In the rows, 128 means zero.
The rows of Y fall into 4 groups, which share some directions, and each row is roughly a mix of its group's hidden directions.
Y:
[[161 158 143 105 138 139 165 138 200 109 122]
 [127 165 109 137 182 148 147 132 170 181 124]
 [117 167  97  91 131 182  79 109 119 138 113]
 [185 137 113 161 138  63 142 120 126 122 100]
 [164 100 106 184 134 163 158 146 166 109 115]
 [129 111 120  90 106 194 112  80 130 156 123]
 [172 124 102 158 158 158  85 131 118 154  83]
 [103 132  87 145  95  78 114 141 185 114 135]
 [134 122  88 118 153 115  97 167 135 168  69]
 [196  91 175 132 119 167 122 124 124 125 122]
 [166  84 125 105 128 105 149 151 194 118 114]
 [113 151 142 136 107  88 135 145  78 110  66]
 [127 190 100 101 149  84 155 152 156 137 119]
 [159 171  95 143 140 190 100 115 128 111 154]
 [139 106 156  91 106 149 137 132 149  54 148]
 [131 130 182 118 181 107 115  87 170 130 141]
 [124 180 138  95 106 142 114 171 181 133 152]
 [ 85 129 105  94 105 139 155 138 121  59 138]
 [ 91 160  73  99  97 140  94 150 150 135 102]
 [116 185 148 121 106 127 181 111 146  80 133]
 [ 67 138  87 133  89 102 147 144 119 107 162]
 [105 138  90 140  89  84 111 130 190 112 134]
 [136  89 142 166 101 144 145 160 133 150 191]
 [118 114 209 116  88 109 133 102 112 123 137]
 [125 193 142 138 118 137 187 125 152 101 151]
 [101  90 121 123 150 154 191 112 107 105 166]
 [164 118 121 134 171 129 167 152 147 167 180]
 [ 76 104 114 133 150 113 133 182 136 129 182]
 [139 108 149 130 100 206 147 131  85 131 120]
 [139 174  88 124  92 177  91 137 158 121 120]
 [145  64 110 110  95 100 102 165  97 120 132]
 [170 103  91 130  63 144 125 139 101 159 125]
 [142  96 123 128 170 131 151  93 187  88 141]
 [144 103  94 134 209 130 153 134 135 122 100]
 [ 92 164 138  79  82 176 124 132 133 141 144]
 [ 96 169 112  97  97 122 187 125 144  95 143]
 [138 165 150 125 197  85 142 156 134 114 112]
 [ 82 180 129 174 167 110 130 127 158 125 145]
 [146 129 149  84  94 133 118 141 184 125  77]
 [175 138 104 151  72  98 159 131  93 117 112]
 [154 175 119 112 130 152  81 105 120  69 135]
 [166 109 183 146 118 158  87 115 103 164 114]
 [103  90  70 156 120  87 119 149  88 120 129]
 [ 99 202 166 156 157 123 143 125 140 115 114]
 [153 133 183 139 151 114 165 171 139  90 155]
 [181 112 142 178 148 105 164  92 140 106 117]
 [123 134 143  57 113 133 105  74 120 102 145]
 [186 110 125 159 154 148 138 132  96 158  81]
 [117  90 136 136  76 111 123 138  68 113  90]
 [131 113  74 117 164 125  96 125 103 160  75]
 [114 107 106  79  65 122 132 131 124  83 147]
 [175 105 151 125 169 162 141 132  74 156 130]
 [ 86 178 163 148 142  96 123 143  83 139 151]
 [153  60 111 137 133 132  69 144 111 144 136]
 [127 135 194 143 112 142  82  83 104 133 109]
 [108 190 163 151 175 109 142 127 139 125 161]
 [ 93 105 152  72  98 116 161 165 112 102 139]
 [133 106  94 134  74 121 116 123 143 118  58]
 [156  90  96 173 109 104  87 170 125 137 111]
 [ 75 118 138 135 161 145 131 193 120 130 165]
 [110 115  78 115 186 156 118  84 149 141 125]
 [112 121 147 131 157  76 128 173 104 120 184]
 [115 110 153  79 146  88  96 137 144 185 128]
 [110 174  92 120 121 173 133 175 160 113 154]
 [106 152  96 123 149  76 141 154 109 109  72]
 [141  81 129 172 100 153 159 113 129  75 110]
 [155 125 170 163 121 141  89 133  83 144 175]
 [148 174 148 147 147 106 104  59 109 120 122]
 [148 112 151 160  98 109  72 124  84 164 115]
 [169 132 160 161 166 152 114 130 166 158 169]
 [123 140 173  93  79 139  89 114 164 129 161]
 [144 159 123  79  96 133  99 175 131 176 130]
 [131 114 171 114 158 129 108  68 162 100  98]
 [203  99 130 156 126 114 135 137  93 121  94]
 [126  95  78 136  97  60 117 113 147 120 136]
 [114 160 126 123 106  85 131 150  83  95  75]
 [146 141 172 120 166 181 148 116  79 141 112]
 [104 190 125  98 141 153 152  80 150 112 147]
 [117 158  66 107 139 180  96 130 114 102 124]
 [115 109 123 140 146  79  79 167  79 126 111]
 [140 181  90 137 103 185 100 145 154 124 124]
 [133  98  71 132  85 151 127  73 136 143 120]
 [175 139 152 154 110 104 122 196 138 128 156]
 [152  92 105 154 127 135 160 167 125 152  66]
 [ 82 188 181 129 155 144 134 136 118 109 130]
 [172 141 140  94 111 137  58 147 145 119 103]
 [159 137 120 128 105  99  99  77 136 115  65]
 [134 129 201 140  91 137 123  90 100 105 143]
 [101 145  63 139 159 112 178 153 138 130 116]
 [158 129 129 162 153 110  78 179 127 138 171]
 [116 143  97 155 101  78 129 154 191 120 121]
 [ 89 161 140 140 161 144 117 158 105 193 120]
 [ 95 139 162 103  88  68 157 106 151 125 122]
 [124 150 132 187 162 107 142 121  84 100  88]
 [146  76 157 127 135 105  64 117  99 119 149]
 [125 102  82 154 135 188 140  86 130 105 104]
 [159 114 114 174 150  95 111 196 127 116 133]
 [178 157 175 112 131 181 130 121 107 135 100]
 [105 174 111 111 137 186 103 134 136 175 109]
 [102 136  89 142 148 111 119  58 165 150 116]
 [127 142 134 164 166  66 164 127 152  93 141]
 [143 160  96 177 122 191 151 144 143 111 139]
 [105 147 125 132 116  83 139 143  81 102  67]
 [160 102  85 129  81  85  89 117 155 123 135]
 [151 127 114 109  98 131 149  53 135 127  84]
 [ 93  99 131 109 153  92 107 166 118 185 108]
 [ 89 123 129  91 149 100  92 176 124 176 124]
 [107 136 101  76 123 136  80  91  98 110  95]
 [120  78 113 174 127 147 154 148  69 111 131]
 [138  54 160 131 134 100  92 130 127 147  97]
 [142 116  95 117  85  93  81 121 167 116 166]
 [128  90 138 189 163 137 162  93 113 100 125]
 [164 113 107 165 149  86 100 186 130 114 115]
 [188 100 110 143  82 134  86 121 139  96 134]
 [117 114  56 107 158  98 125 163 138 128 160]
 [ 69  99 125 118 140 175 157 176 120 133 124]
 [142 153 170 165 161 100  94 126  84 158 115]
 [126  89 151 138 184 149 175 101  95 144 136]
 [131 142 130 152 115 123 144 104 105  43 105]
 [167 112 118  95 182 161 126 150 116 130  79]
 [117 101 198 138  97 130 124  84  92 124 128]
 [148 156 155 136 213 136 153 134 121 132 118]
 [160 118 137 142 148 122  87  78  66 129 115]
 [170 104 137 172 153  93 126 186 130 115 145]
 [173 120 124  95 166 130  64 132 104 103 139]
 [102 121 149  74  90 135 131  70 142 154 114]
 [139 144 139 100  86 163 145  88 136 118  67]
 [164 110 116 170 154  96 114 195 134 117 132]
 [183 149 173 140 140 131 102 130  78 126  95]
 [141 130 148 142 149 101  80  92  63 115 130]
 [112 138  90 148 101  74 125 131 191 120 138]
 [109 112 158  71  90 153 126 116  86 100 105]
 [148  83 131 164 134 182 154  76 124 122 121]
 [164 122 112 170 141 108 108 201 146 122 133]
 [ 84 122 112 138 181  84  80 128 115 140 109]
 [ 83 171  85 106 163 125 172 124 145 114 114]
 [139  95 152 152 165 129 147 133 185 176 107]
 [136 140  88 120 118 131  91 115 112 200  94]
 [109  97 160 102 140 136 115 187 121  80 159]
 [123  91  92 120 126 164 120 139  95  88 184]
 [ 87 116 144 125 169 153 192 142  97 140 113]
 [ 84  80 128 106 162  83 132 149  98 156 127]
 [ 91 167 164  81 164 149 153 117 119 136 159]
 [136  96 138 151 117 136  86 132  73 155  77]
 [ 94  88  61 140 123 145 130 113 146 160 155]
 [141 154  99 120 145 118  60 145  78 127 108]
 [ 87 121  98 126 119 179 148 158  70 137 119]
 [ 96 150  89 110 140  99 175 144 156  82 146]
 [177 156 149 166 166 170 109 151 125 155 115]
 [111 141 147 144 121  87 150 141  98 117  53]
 [139  84 179 127 157  82 162 105 106 118 144]
 [107  82 132 164 126 174 122 109  69 126 114]
 [126 147 177 149 130  71 120 109 117 167  88]
 [137 163 205 142 160 108 107 143 110 134 115]
 [164  80  69 150 131 112 142 102 141 159 118]
 [205 129 129 122 114 149 155 157  99 139  98]
 [137 122 154  93 157 129 130 113 101 133 207]
 [154 148 120  87 111 145 124 146 200 115  98]
 [ 96 113 138 146 114  90 126 145  75 102 183]
 [129 105 136 130  84 167 103  65 153 149 143]
 [189 125 126 130 136 135 191 137 147 162 105]
 [ 83 177 111 133 101 175 132 160 133 143 161]
 [138 113 106 112  70 129 123  92 137 114  65]
 [107  94 115 186 127 137 186 134 103 152 144]]
One row of each group comes first, with its name. Which group is each row after those in?
[ 94 124 139  77 111 135 101  95 117 105 186] -> S
[112 134  92 189 128 152 162 125 131 154  80] -> M
[ 87 132 152 159  85  95 103  81 126 105 151] -> R
[138 117 195 144 105 156 112  83 104 127 158] -> L

[122 162 107  89  89 162 103  81 125  92 135] -> M
[144 114 191 122 113 165  80 117  93 130 110] -> R
[144 102  91 112  83  90 126 175 127  94 153] -> R
[110 122 105 148 164  67  82 144 104 146 106] -> R
[ 96  87 115 130 109 121 153 193 118 121  85] -> S
[ 92 123  86 148 144 124 109  77 151 181 128] -> R
[142  89 115 101 148 189 164 125 128 163 155] -> S
[171 105 143 156 168 111 150  91 176 104 132] -> R
[144 168  93 145 114 120 133 107 127  52 117] -> M
[167 123 190 156 112 105 133 170 151 136 155] -> L
[137 182 135 106  92 111 159 157 153  87 156] -> L
[ 78 121 119  83  67  99 106 119 135 143 126] -> M
[114  91 145 122 105 104 172 149 164 147  73] -> L
[137 153 118  77 121 124  89 117 149  84  77] -> L
